Each row of this table is followed by its label. One hidden rule gives the labels. It looks at one to three of the table's principal directions, none of them among the few with the most spread.
-1.51 -0.34 0.98 -0.28 -2.22 -0.08 0.25 -4.39 -0.10 -3.59 0.71 -3.43 -0.98 -0.34 0.08 -5.18 -0.20 -2.50 -1.24 -2.52 1.20 0.27 -0.04 1.65 -0.10 -2.59 0.48 0.44 3.28 -1.80 2.20 -0.61 sq
1.61 -1.45 0.63 0.36 0.00 -1.29 -0.25 1.14 0.51 -0.04 -0.61 1.53 0.68 0.88 1.25 2.48 -0.16 -0.06 1.36 -1.10 1.28 0.15 0.30 -0.63 0.78 1.87 1.03 0.99 -0.56 1.61 -4.14 1.59 qn
-1.48 -1.58 0.31 1.48 0.10 1.38 0.29 0.32 -2.12 3.31 1.13 -0.76 -2.38 0.18 -1.47 -0.33 -0.67 1.29 -0.67 0.89 -3.78 -1.05 0.02 -0.85 0.26 -0.39 0.83 -1.90 -0.29 -1.73 1.24 -1.51 sq
1.88 0.37 0.71 -0.56 -0.09 -1.65 -0.27 0.41 0.90 -0.89 -1.40 1.66 0.82 0.78 0.58 1.68 0.03 0.71 1.56 -1.01 1.63 0.89 0.43 -0.30 0.15 1.42 -0.09 1.26 -0.83 1.73 -2.02 1.36 mh
-0.53 -0.28 1.14 0.05 -0.82 -0.08 0.26 -2.06 -1.27 -0.29 0.79 -1.71 -1.33 0.31 -1.45 -2.15 -0.59 -0.39 -0.29 -0.67 -0.98 -0.13 -0.19 -0.26 0.42 -1.38 0.33 -0.93 1.13 -1.18 1.79 -1.19 ch
1.67 -0.01 -0.73 0.64 1.16 -0.55 -0.29 1.98 0.72 1.22 0.83 1.70 0.84 0.75 -0.57 3.01 -0.50 0.17 0.94 1.03 -0.69 -1.19 -0.46 -2.83 0.48 1.32 0.36 -0.44 -1.39 1.91 -1.70 0.38 hd
0.86 -1.45 -0.49 1.96 0.76 -0.56 0.34 1.09 -0.18 2.06 1.92 -1.13 -0.21 0.56 -1.25 1.45 -1.51 -0.02 0.22 1.01 -2.08 -2.50 -0.02 -2.96 0.74 1.16 0.91 -1.78 -0.80 0.63 -0.69 -0.74 qn
0.34 -1.90 -0.30 0.21 0.06 0.53 -0.05 -0.86 -0.15 -1.01 0.78 -0.86 0.30 0.16 0.74 -1.27 0.57 -1.54 -0.51 -1.10 0.60 -0.34 -0.14 0.00 1.04 0.45 1.06 0.24 1.12 0.51 -1.60 0.70 rl
0.41 0.73 1.39 -0.14 -1.75 -0.96 0.47 -2.35 0.05 -1.54 -1.08 -1.79 -1.18 0.40 -0.54 -2.28 -0.45 0.16 0.41 -1.69 0.59 0.87 1.00 0.85 -0.46 -0.70 -0.50 0.35 1.12 -0.73 1.63 -0.28 mh
-0.27 -0.44 -0.36 -1.08 0.13 0.93 -0.11 -0.86 -0.78 -1.20 0.08 0.23 -0.01 0.13 0.07 -1.88 0.97 -0.62 -0.42 -0.71 0.49 0.84 -0.12 0.94 0.33 -0.38 0.26 0.35 0.63 0.04 -0.10 0.54 qn
-0.01 -1.13 -1.15 0.07 0.43 0.14 -0.24 -1.18 0.04 -1.80 2.67 -1.61 0.55 0.19 -0.59 -1.78 -0.58 -2.43 -0.43 -0.49 -0.03 -1.52 -0.74 -1.55 0.89 -0.73 1.25 -0.81 1.09 0.53 -0.14 -0.14 ch
-1.40 0.38 0.61 0.05 -0.92 0.54 0.71 -0.76 -0.67 -0.03 -1.07 -0.98 -0.31 -0.62 0.56 -1.36 0.36 0.60 -1.36 -0.38 0.01 0.74 0.59 2.29 -1.22 -0.63 -0.62 0.47 0.61 -1.64 1.56 -0.13 hg
-1.86 0.66 1.16 0.92 0.00 0.44 0.51 1.24 1.10 0.87 -0.36 0.00 1.84 -1.32 2.14 2.37 0.18 0.18 -1.57 1.50 0.84 0.02 -0.71 1.93 -0.30 0.12 -0.95 0.55 -0.88 -1.70 -0.14 -0.98 mh
-0.90 0.55 -0.54 0.73 -0.13 0.10 0.46 0.30 0.97 -0.18 0.55 0.21 0.37 -0.06 0.02 0.04 -0.58 -0.05 -0.75 0.69 -0.35 -1.06 -0.20 -0.14 -0.94 -0.27 -0.36 0.06 -0.52 -0.31 0.87 -0.46 mh
1.08 0.44 0.51 0.19 0.40 -0.42 0.60 1.53 -0.64 1.97 -1.25 1.39 -0.02 0.35 -0.62 2.27 0.02 1.42 0.55 0.87 -0.23 -0.17 0.14 -0.20 -0.50 0.75 -0.63 -0.13 -0.69 0.69 -0.52 0.10 ch
-0.82 -0.32 -0.31 0.87 -0.24 0.22 0.21 0.79 -0.66 1.63 0.43 0.48 -1.39 0.47 -0.84 0.30 -0.86 1.02 -0.02 0.47 -2.13 -0.58 0.46 -0.78 -0.68 -0.03 0.41 -0.71 -0.84 -0.72 0.36 -0.40 hg
-0.01 1.17 -0.20 -0.65 -0.20 1.01 0.37 0.88 0.09 0.76 -2.03 1.02 -0.36 -0.46 0.65 0.31 1.37 0.48 -0.10 0.80 0.91 1.44 0.44 1.99 -0.66 -0.05 -1.40 0.61 0.13 -0.44 0.04 0.18 hg
-0.58 -0.74 0.69 1.05 -0.52 -0.75 0.38 -0.33 1.17 -1.01 0.40 -0.38 1.35 -0.12 1.42 0.51 -0.48 -0.82 -0.92 -0.59 1.04 -0.88 -0.32 0.33 -0.08 0.46 0.39 0.90 0.08 -0.09 -1.11 0.20 sq
0.60 1.18 0.56 -1.43 -0.46 -0.65 -0.30 -1.59 0.52 -1.83 -1.14 -1.68 -0.44 -0.41 -0.10 -1.88 0.20 0.02 1.35 -0.64 1.84 1.53 0.62 1.49 0.48 -0.59 -1.05 0.04 0.55 -0.28 1.42 -0.48 mh
0.54 1.08 -0.14 0.00 -0.54 -0.73 0.18 -0.38 1.75 -1.89 -0.91 -0.07 1.00 0.09 0.90 -0.15 -0.20 0.40 0.15 -0.95 1.25 0.19 0.71 0.54 -1.13 0.54 -0.66 1.29 -0.35 0.68 0.45 0.86 sq
0.88 -0.52 -0.23 -1.12 -0.04 0.27 0.43 0.21 -0.53 -1.02 -1.99 1.21 0.56 0.31 1.18 -0.56 1.48 0.33 0.02 -1.25 1.89 1.46 0.87 2.15 -0.49 1.07 -0.18 1.57 0.33 1.00 -1.87 2.02 rl
-2.98 -1.68 -0.64 2.40 -0.89 0.46 -0.34 -0.71 0.47 0.02 3.07 -1.44 -0.75 -0.27 0.41 -0.91 -1.87 -1.15 -1.78 -0.60 -2.73 -2.52 -0.52 -1.54 -0.76 -1.31 2.08 -0.50 0.56 -1.68 0.81 -0.70 mh
-2.10 0.00 0.62 0.82 -1.04 0.61 0.49 -0.54 -0.85 0.21 0.70 -0.04 -0.12 -0.01 0.20 -0.56 -0.32 -0.08 -2.12 -0.45 -1.50 -0.20 -0.21 0.38 -1.21 -1.05 0.52 0.32 0.39 -1.76 1.03 -0.17 hg
0.00 -1.73 0.10 -0.25 -0.23 -0.02 -0.29 -2.26 -1.05 -1.68 1.68 -1.90 -0.69 0.46 -0.80 -2.81 -0.42 -1.48 0.02 -1.71 -0.27 -0.60 -0.26 -0.69 1.06 -0.86 1.50 -0.61 1.60 0.05 0.15 -0.04 ch
0.72 0.49 -1.00 -0.36 0.04 0.23 0.01 1.38 0.61 0.05 -1.41 1.72 -0.23 0.36 0.59 0.88 0.44 0.77 0.87 -0.12 0.58 0.63 0.86 0.53 -0.98 0.71 -0.39 0.86 -0.58 0.92 -1.15 1.25 qn
-1.51 -1.07 1.00 1.57 -1.14 0.43 0.85 -1.05 -1.21 1.46 0.19 -1.92 -1.14 -0.47 -0.13 -1.18 -0.29 -0.13 -1.87 -0.18 -1.46 -0.83 0.09 0.66 -0.51 -0.76 0.32 -0.52 1.38 -1.94 1.24 -0.93 sq
1.17 0.27 -0.73 0.49 0.09 -0.41 0.57 1.62 1.99 -0.64 -1.64 0.61 1.22 0.25 1.77 1.54 0.01 1.15 0.71 -0.33 1.51 0.11 1.47 1.02 -1.06 2.22 -0.78 1.33 -1.49 1.22 -1.66 1.44 qn
1.81 -0.90 -1.51 -1.20 1.29 0.39 -1.27 0.23 -0.72 -0.39 1.66 0.92 -0.25 0.83 -1.15 -0.12 0.55 -1.65 1.40 -0.15 -0.28 0.13 -0.65 -2.71 1.97 0.14 1.35 -0.86 0.39 1.98 -1.98 0.84 sq
1.06 -1.09 0.29 0.58 1.28 0.70 0.37 1.85 -1.24 2.57 -0.05 0.24 0.50 0.19 -0.08 2.32 0.46 1.01 0.00 1.06 -0.97 -0.24 0.02 -0.52 0.98 1.68 0.11 -0.86 -1.02 0.45 -1.52 0.04 qn
-1.92 -0.72 0.74 0.14 -0.28 1.27 0.06 -0.80 -1.30 0.57 0.31 -1.02 0.25 -1.09 0.93 -0.98 0.97 -0.70 -2.24 0.02 -0.42 0.55 -0.62 1.57 0.28 -0.85 0.30 0.08 1.14 -1.89 0.59 -0.40 sq
0.41 0.62 0.04 0.08 0.45 0.47 0.63 0.33 -0.57 1.39 -0.12 -1.23 -0.24 -0.43 -0.99 0.09 0.20 0.05 -0.13 1.55 -0.27 -0.27 -0.08 0.14 0.34 -0.23 -1.06 -1.26 0.17 -0.52 1.24 -1.29 mh
-0.77 -0.60 0.28 -0.07 -1.48 -0.11 0.45 -2.66 0.52 -3.03 -0.27 -1.68 -0.51 0.20 0.66 -3.71 -0.13 -0.77 -0.55 -2.34 1.18 0.17 0.73 1.78 -0.71 -0.72 0.26 1.08 1.45 -0.57 0.91 0.44 sq
-0.63 0.72 0.58 -1.37 -0.74 0.31 0.33 -2.06 -1.15 -1.26 -0.48 -0.54 -1.21 0.11 -1.19 -3.11 0.46 -0.26 -0.18 -0.54 0.41 1.09 -0.03 1.42 -0.15 -1.67 -0.59 -0.13 1.16 -0.95 2.05 -0.69 ch
-0.57 0.61 -0.42 0.01 -0.47 0.71 -0.20 -0.02 -0.71 1.23 -0.33 0.15 -1.87 -0.05 -0.95 -0.71 0.03 0.68 0.07 0.29 -1.62 0.40 0.41 -0.19 -0.71 -0.96 -0.19 -0.53 0.34 -0.84 1.53 -0.40 sq
-0.41 0.27 0.45 -0.78 -0.97 -0.33 0.04 -1.16 -0.03 -1.95 -0.15 1.02 0.06 0.63 0.21 -1.32 0.23 -0.85 -0.32 -1.27 0.94 0.95 -0.10 0.56 -0.31 -0.67 0.30 1.10 0.51 -0.08 -0.52 0.70 rl
-0.77 -0.35 -0.31 0.82 0.62 0.34 -0.11 1.76 0.14 1.50 0.59 0.29 0.88 -0.60 0.97 2.25 -0.19 0.12 -0.62 1.12 -0.60 -0.51 -0.29 -0.20 0.03 0.59 0.28 -0.24 -0.93 -0.45 -1.03 -0.09 hg
-0.18 -0.73 -0.17 0.07 0.08 0.87 -0.18 0.79 -0.40 0.90 -0.54 1.27 -0.57 0.26 0.55 0.46 0.64 0.65 0.03 -0.16 -0.59 0.62 0.29 0.35 0.06 0.60 0.36 0.38 -0.43 -0.02 -1.16 0.65 hg
0.46 -0.11 0.99 -1.55 -0.27 -0.46 0.04 -1.22 -0.94 -1.53 -1.04 -0.61 0.22 -0.05 0.29 -1.34 0.69 -0.29 0.48 -1.17 1.92 1.66 0.28 1.87 0.61 -0.19 -0.14 0.52 0.80 -0.08 -0.47 0.46 hg
-0.44 -0.86 -1.37 0.16 0.86 1.42 -0.42 0.32 -1.28 0.70 1.94 1.64 -0.11 0.77 -1.10 -0.43 0.34 -0.21 -1.20 0.07 -2.66 -0.80 -0.76 -2.27 0.00 -0.12 1.35 -0.40 -0.28 0.63 0.07 0.66 sq
-0.52 -2.14 0.83 0.38 -0.62 0.48 0.03 -1.15 -1.38 0.11 0.21 -0.04 -1.20 0.53 0.11 -1.33 0.21 -0.26 -0.42 -1.55 -0.70 -0.03 -0.05 0.31 0.50 -0.20 1.39 0.23 1.14 -0.37 -1.00 0.41 hg
0.49 0.90 -1.53 -1.30 1.34 0.57 -0.21 2.41 1.03 -0.01 -1.00 1.84 1.09 -0.57 1.05 1.83 0.96 -0.07 1.12 1.62 2.12 0.67 -0.14 1.34 -0.02 0.52 -1.04 0.40 -0.98 1.02 -1.69 0.51 rl
1.61 0.15 -0.19 -0.13 1.32 -0.45 0.40 0.68 0.52 0.13 0.27 -1.92 2.16 -0.76 0.27 1.09 0.43 -1.03 0.01 1.48 1.75 -0.32 -0.24 -0.09 1.51 1.33 -0.95 -0.86 -0.27 0.77 -0.75 -0.52 qn
0.86 -0.06 -1.41 0.13 0.87 -0.79 -0.85 1.36 1.89 -0.94 0.93 -0.34 1.52 -0.33 1.18 1.76 -0.62 -0.92 1.11 0.24 1.13 -0.57 0.15 -1.15 0.56 1.08 0.43 0.04 -0.89 1.27 -1.90 0.72 hg
-0.95 0.08 0.04 0.48 -0.24 0.30 0.21 -0.72 -0.47 1.27 0.83 -2.28 -1.59 -0.80 -1.28 -1.34 -0.51 -0.82 -0.15 1.46 -0.83 -0.76 -0.35 -0.10 0.63 -1.48 -0.46 -1.83 0.99 -1.62 1.97 -2.24 hd
0.21 0.86 -0.10 -0.72 -1.18 0.05 0.38 -0.75 -0.21 -0.63 -1.78 0.71 -2.30 0.88 -0.93 -2.00 -0.05 1.31 1.20 -1.02 -0.11 1.14 1.38 1.11 -1.33 -0.58 -0.66 0.46 0.15 -0.17 1.16 0.31 ch
0.22 -1.31 -1.38 0.29 -0.24 0.06 -0.52 -1.74 0.02 -1.58 2.03 -1.91 -1.52 0.68 -1.25 -3.05 -1.04 -1.18 0.68 -1.42 -1.19 -1.28 0.38 -1.84 0.39 -0.69 1.45 -0.94 1.04 0.48 0.79 0.01 sq
-0.81 -0.06 0.88 1.08 -1.36 -0.53 0.43 -0.53 -0.33 0.48 0.25 0.20 -1.32 0.64 -0.65 -0.04 -1.12 0.12 -0.32 -0.61 -1.28 -0.67 0.08 -0.66 -0.96 -0.94 0.53 -0.02 0.50 -0.89 0.46 -0.39 ch
-0.99 -0.52 -0.81 0.97 0.82 0.73 -0.54 2.07 1.40 0.34 0.62 1.29 2.42 -0.86 2.70 2.95 0.38 -0.31 -1.32 0.44 0.20 -0.65 -0.66 0.03 -0.38 1.03 0.65 1.17 -0.92 0.30 -1.99 1.12 sq
0.27 1.31 0.19 -2.20 0.55 0.19 -0.68 0.61 0.76 -1.06 -2.17 3.65 0.54 0.07 0.86 0.70 1.53 1.13 1.25 0.10 2.12 2.15 -0.40 1.80 -0.05 0.21 -1.03 1.70 -1.06 1.05 -0.82 0.89 rl
-0.19 2.08 0.19 -0.28 0.53 0.00 0.34 1.10 0.86 1.07 -0.65 -0.44 1.52 -1.63 0.46 1.85 0.74 -0.84 -0.72 2.67 1.61 0.22 -0.94 1.02 0.17 -0.54 -2.00 -0.39 0.12 -0.73 0.84 -1.41 sq
0.02 0.52 0.40 -1.03 -0.43 -1.20 -0.78 -0.25 1.17 -1.39 -1.08 1.69 -0.62 0.37 0.38 -0.07 -0.34 0.79 1.95 -0.76 1.31 1.11 0.25 0.59 0.00 -0.01 -0.11 0.99 -0.85 0.49 -0.63 0.34 sq
-1.46 1.01 1.26 -0.81 -1.21 0.09 0.45 -2.01 -0.42 -0.85 -1.31 -0.85 -0.85 -0.71 -0.10 -2.54 0.54 0.13 -0.80 -0.26 0.88 1.23 -0.02 2.59 -0.59 -1.62 -1.14 0.45 1.14 -1.79 2.47 -1.01 sq
-0.36 -1.04 -1.03 1.28 0.95 0.57 0.37 0.82 -0.20 1.15 1.15 -0.37 0.61 -0.03 -0.23 0.31 -0.42 0.70 -1.14 0.62 -1.78 -1.84 -0.02 -1.03 -0.46 0.97 0.47 -0.58 -0.85 0.36 0.52 0.06 mh
-0.98 -0.95 0.95 0.46 -0.66 0.18 0.44 -2.94 -3.35 1.18 2.22 -2.02 -2.90 0.94 -4.03 -3.83 -1.18 0.10 -0.98 -0.37 -3.95 -1.21 -0.49 -2.17 0.45 -2.05 1.07 -2.43 1.33 -1.52 3.74 -2.03 ch
-1.32 1.38 1.02 0.15 -1.14 0.17 0.16 -1.32 -0.25 0.04 0.05 -1.19 -0.82 -0.52 -0.58 -1.05 -0.32 -0.13 -0.85 0.15 -0.72 0.36 -0.24 0.48 -0.64 -1.86 -0.61 -0.35 0.91 -1.91 2.65 -1.37 mh
-0.97 0.58 1.26 0.29 -0.73 0.25 0.68 -0.60 -0.30 0.13 -1.19 -0.70 0.72 -0.72 0.99 -0.21 0.59 0.64 -1.70 -0.26 0.31 0.71 0.18 1.98 -0.89 -0.12 -0.80 0.81 0.38 -1.29 1.21 -0.06 mh
-0.99 1.05 0.97 -0.45 -1.91 -0.26 0.12 -2.60 -0.77 -1.34 -0.26 0.63 -1.72 0.92 -1.45 -3.03 -0.18 0.24 -0.76 -1.59 -1.17 0.98 0.18 -0.12 -1.15 -1.68 0.06 0.65 0.89 -1.00 2.44 -0.06 sq
1.19 -0.88 -1.63 -0.19 1.17 -1.55 -1.19 0.72 1.83 -2.12 2.20 1.06 1.81 0.54 0.40 1.34 -1.02 -1.81 1.39 -0.39 1.22 -1.55 -0.84 -2.77 1.00 0.85 1.55 0.25 -0.72 2.64 -2.81 1.18 rl
-1.38 0.03 0.45 1.23 -0.48 -0.04 0.40 0.06 0.19 0.96 -0.11 -0.61 -0.29 -0.46 0.26 0.22 -0.77 1.17 -0.89 0.23 -1.20 -0.81 0.24 0.48 -1.13 -0.15 -0.17 -0.02 -0.41 -1.17 1.49 -0.64 mh
2.02 0.02 -0.22 0.23 0.63 -1.41 -0.13 -0.50 1.04 -0.96 0.78 -0.46 0.42 0.91 -1.28 0.04 -1.07 0.34 1.45 -0.32 -0.04 -1.30 0.05 -2.35 0.58 1.00 0.09 -0.51 -0.78 1.95 0.34 -0.06 rl
0.84 0.77 -0.70 -1.93 0.55 0.30 -0.67 -0.38 -0.44 -0.98 -0.44 0.17 -0.20 -0.14 -0.51 -1.14 0.97 -0.43 1.05 -0.02 1.05 1.47 0.05 0.42 0.69 -0.46 -0.42 -0.15 0.40 0.58 0.20 0.30 ch
Which label does each new row get?
-1.60 2.67 1.61 -1.76 -0.71 0.33 -0.18 -0.90 -0.27 -0.66 -1.69 2.09 0.00 -0.49 0.00 -0.42 1.01 1.10 -0.57 0.30 0.68 2.31 -0.78 2.21 -0.95 -1.85 -1.51 1.18 -0.15 -1.45 2.41 -0.66 >> mh
0.54 0.33 -0.71 0.06 1.16 0.26 -0.15 1.10 -0.08 0.90 0.85 0.18 1.20 -0.17 -0.33 1.28 0.18 0.01 -0.44 1.20 -0.71 -0.37 -0.40 -1.32 0.47 0.75 -0.13 -0.62 -0.93 0.56 -0.02 -0.04 >> ch
0.60 0.19 -1.63 0.50 0.32 -0.49 -0.89 0.96 1.62 -0.76 0.89 0.43 0.81 0.13 0.66 1.18 -0.68 -0.25 0.54 -0.43 -0.35 -0.73 0.34 -1.90 -0.53 0.74 0.73 0.44 -0.72 1.31 -0.81 1.21 >> qn
-0.65 -1.62 -1.38 1.72 0.62 0.14 -0.76 2.31 0.14 1.96 2.08 1.51 0.61 0.11 0.82 2.88 -0.63 -0.79 -0.87 0.66 -2.06 -1.53 -0.53 -2.74 0.16 1.03 1.96 -0.20 -0.91 0.48 -2.83 0.94 >> ch
-0.26 -1.25 -0.72 0.19 1.07 1.14 0.01 1.37 -0.12 0.56 -0.02 0.97 1.16 -0.34 1.39 1.14 0.87 0.19 -0.71 0.21 0.20 -0.42 -0.31 0.77 0.01 0.98 0.44 0.55 -0.36 0.61 -1.58 0.93 >> sq
0.61 -2.02 -0.72 0.43 1.34 0.16 -0.31 1.33 -0.95 1.47 1.43 0.15 -0.05 0.23 -0.42 1.43 -0.39 -0.51 0.70 0.60 -0.73 -1.41 -0.57 -1.52 1.24 0.61 1.35 -1.18 -0.12 0.97 -2.13 0.05 >> rl
0.71 1.65 -0.10 -0.14 0.55 -0.07 0.10 1.33 0.73 1.16 -1.30 0.03 0.75 -0.75 0.31 1.79 0.41 1.10 0.29 1.40 0.45 0.55 0.33 0.50 -0.39 0.67 -1.53 -0.06 -0.89 0.08 0.77 -0.27 >> sq
0.12 -0.81 0.07 0.83 -0.33 -0.34 0.66 0.14 -0.29 0.63 0.28 -1.02 0.29 -0.20 0.23 0.20 -0.03 -1.27 -0.84 0.33 0.40 -0.65 0.01 -0.03 0.28 0.31 0.19 -0.29 0.82 -0.25 -1.16 -0.07 >> ch
-0.35 -0.86 -1.05 0.97 0.91 -0.13 -0.50 2.29 1.50 0.40 0.42 0.90 2.31 -0.79 2.56 3.05 0.02 -0.28 -0.62 0.44 0.65 -0.80 -0.19 -0.15 -0.19 1.64 0.70 0.96 -1.14 0.78 -2.68 1.32 >> ch
-0.66 1.43 1.27 -0.58 -1.01 -0.49 -0.03 -1.71 0.17 -1.23 -0.34 -1.22 -0.43 -0.23 -0.37 -1.47 -0.33 0.17 0.06 -0.45 0.33 1.10 0.16 0.86 -0.12 -1.19 -0.75 0.00 0.28 -1.32 2.21 -1.00 >> ch
1.12 0.09 0.19 0.29 -0.97 -0.72 0.04 -1.53 0.33 -0.69 -0.44 -1.48 -1.89 0.80 -1.19 -1.89 -0.84 0.71 1.36 -1.33 -0.62 -0.07 1.21 -0.75 -0.20 -0.03 -0.04 -0.35 0.43 0.27 1.38 -0.17 >> rl
1.58 -1.34 -0.35 0.60 1.18 -0.92 -0.11 1.21 0.01 0.69 1.23 -1.24 1.44 -0.05 0.24 1.99 -0.50 -1.05 0.57 0.59 0.51 -1.05 -0.13 -1.61 1.61 1.61 0.75 -0.97 -0.42 1.18 -2.49 0.22 >> hg
-1.60 2.65 1.46 -1.09 -0.40 0.45 0.20 0.04 0.52 -0.27 -1.95 0.17 1.19 -1.48 1.42 0.62 0.98 1.01 -0.92 0.98 1.56 2.21 -0.20 3.33 -0.83 -0.92 -2.13 0.98 -0.52 -1.99 2.04 -0.87 >> ch
0.80 -1.33 -1.43 0.70 1.80 -0.55 -0.65 1.98 1.98 -0.41 1.95 0.47 2.36 -0.32 1.30 2.92 -0.67 -1.61 0.80 0.96 1.36 -2.31 -1.20 -1.77 1.20 1.17 1.02 -0.16 -0.77 2.04 -3.11 0.39 >> sq
-3.33 -1.04 1.75 0.91 -1.41 1.67 -0.06 -1.91 -1.33 0.00 0.35 0.82 -0.19 -0.27 1.29 -1.55 0.83 0.35 -3.51 -1.76 -2.08 0.48 -0.90 1.30 -0.98 -1.30 1.21 1.55 1.06 -2.30 1.38 0.31 >> rl
1.41 0.27 -0.24 -0.54 0.99 -1.77 -0.83 1.06 1.98 -1.08 -0.06 0.30 1.67 -0.36 0.97 2.27 -0.55 -0.37 2.06 0.40 2.41 -0.23 -0.31 -0.53 1.00 1.05 -0.13 0.27 -0.99 1.71 -1.92 0.31 >> ch
-0.09 1.82 0.76 -2.02 -0.69 0.49 -0.19 -1.31 -0.96 -0.75 -1.50 0.55 -1.36 0.07 -0.97 -1.89 1.02 0.39 0.63 -0.26 0.59 2.43 0.16 1.54 -0.10 -1.57 -1.12 0.19 0.70 -0.85 1.81 -0.43 >> qn
1.26 -1.81 -0.30 0.48 0.96 -0.90 0.13 -0.49 0.50 -1.08 1.53 -3.04 1.27 -0.27 0.21 -0.33 -0.78 -1.51 0.63 -0.21 1.37 -1.67 -0.12 -0.67 1.70 0.99 0.68 -1.02 0.46 1.02 -1.22 -0.33 >> ch
0.48 2.24 0.77 -1.10 -0.62 -0.21 0.34 0.23 0.92 0.14 -3.39 0.76 -0.87 -0.34 0.33 0.00 0.79 2.16 1.36 0.48 1.57 2.20 1.18 2.64 -0.88 0.24 -2.37 0.83 -0.81 -0.43 1.33 -0.32 >> rl
-0.76 1.37 0.67 -0.79 -1.01 -0.13 0.57 -1.39 -0.41 -0.31 -1.54 -1.74 -1.93 -0.47 -0.98 -2.48 -0.31 1.09 0.74 0.08 0.39 1.00 0.96 2.31 -0.84 -1.45 -1.48 -0.53 0.55 -1.68 3.07 -1.42 >> hg
0.63 -0.25 -0.85 0.01 0.60 -0.53 -0.30 1.27 1.46 -1.13 -0.39 1.64 1.84 0.18 1.65 1.69 0.07 0.39 0.33 -0.68 1.19 -0.24 0.24 -0.01 -0.62 1.54 0.36 1.49 -1.12 1.70 -2.02 1.82 >> ch
2.21 0.70 -0.35 -0.60 -0.15 -1.24 0.24 -0.84 0.85 -1.36 -0.63 -1.91 -0.40 0.24 -0.90 -1.14 -0.39 -0.60 1.85 -0.30 1.73 -0.01 0.88 -0.23 0.43 0.21 -0.85 -0.54 0.67 1.10 0.35 -0.19 >> mh
-0.11 -0.49 1.76 0.46 -0.99 -1.84 0.43 -1.91 0.30 -1.22 0.08 -2.00 0.47 -0.28 0.18 -0.85 -0.82 -0.93 -0.27 -0.90 1.44 -0.54 -0.27 0.49 0.45 -0.34 0.09 0.18 1.10 -0.48 0.21 -0.67 >> qn
-0.21 0.61 -0.27 -2.06 0.67 0.39 -1.20 0.21 0.50 -1.76 -0.43 2.37 1.36 -0.42 1.35 0.46 1.43 -0.73 0.38 -0.29 2.06 1.71 -1.01 1.06 0.58 -0.41 0.04 1.41 -0.04 0.77 -1.35 1.09 >> sq
0.44 -1.08 -0.41 -0.15 0.07 -0.88 -0.63 -1.86 0.38 -1.88 1.86 -2.05 -0.07 0.06 -0.65 -2.13 -0.72 -1.86 0.56 -0.83 0.47 -0.90 -0.40 -1.40 1.44 -0.41 1.00 -0.72 0.98 0.56 0.07 -0.36 >> sq
1.89 2.03 -0.86 -2.48 1.11 0.70 0.31 1.43 0.35 -0.65 -2.71 0.74 1.16 -0.56 0.70 0.58 2.06 0.35 1.33 1.14 3.29 2.38 0.70 2.74 0.08 0.72 -2.34 0.55 -0.37 1.04 -0.61 0.71 >> hg
-0.70 -0.33 -0.42 0.77 -0.21 0.07 -0.22 0.14 0.93 -0.71 0.87 -0.56 0.70 -0.21 1.08 0.29 -0.52 -0.52 -0.56 -0.47 -0.17 -0.56 0.07 -0.25 -0.35 0.11 0.60 0.36 -0.15 -0.26 -0.36 0.35 >> ch
-0.98 1.10 1.01 0.31 -1.29 -0.11 0.52 -1.84 -0.18 -0.57 0.28 -1.90 -0.78 -0.22 -0.85 -1.81 -0.60 -0.41 -0.87 -0.22 -0.51 0.00 -0.01 0.36 -0.56 -1.67 -0.57 -0.46 1.07 -1.71 2.71 -1.36 >> qn
-0.23 0.10 0.39 -0.15 0.50 0.54 0.11 0.75 -0.47 0.60 -0.12 0.47 1.35 -0.42 0.79 1.24 0.80 -0.02 -1.03 0.56 0.23 0.57 -0.41 0.57 0.27 0.47 -0.19 0.28 -0.36 -0.26 -0.66 0.23 >> ch
1.33 0.94 -0.85 -1.34 1.77 0.49 -0.58 2.14 1.11 0.51 -1.13 2.32 1.79 -0.72 1.03 2.56 1.76 -0.23 0.85 1.93 2.24 0.89 -0.88 0.51 1.03 1.02 -1.21 0.51 -0.89 1.63 -1.87 0.45 >> rl
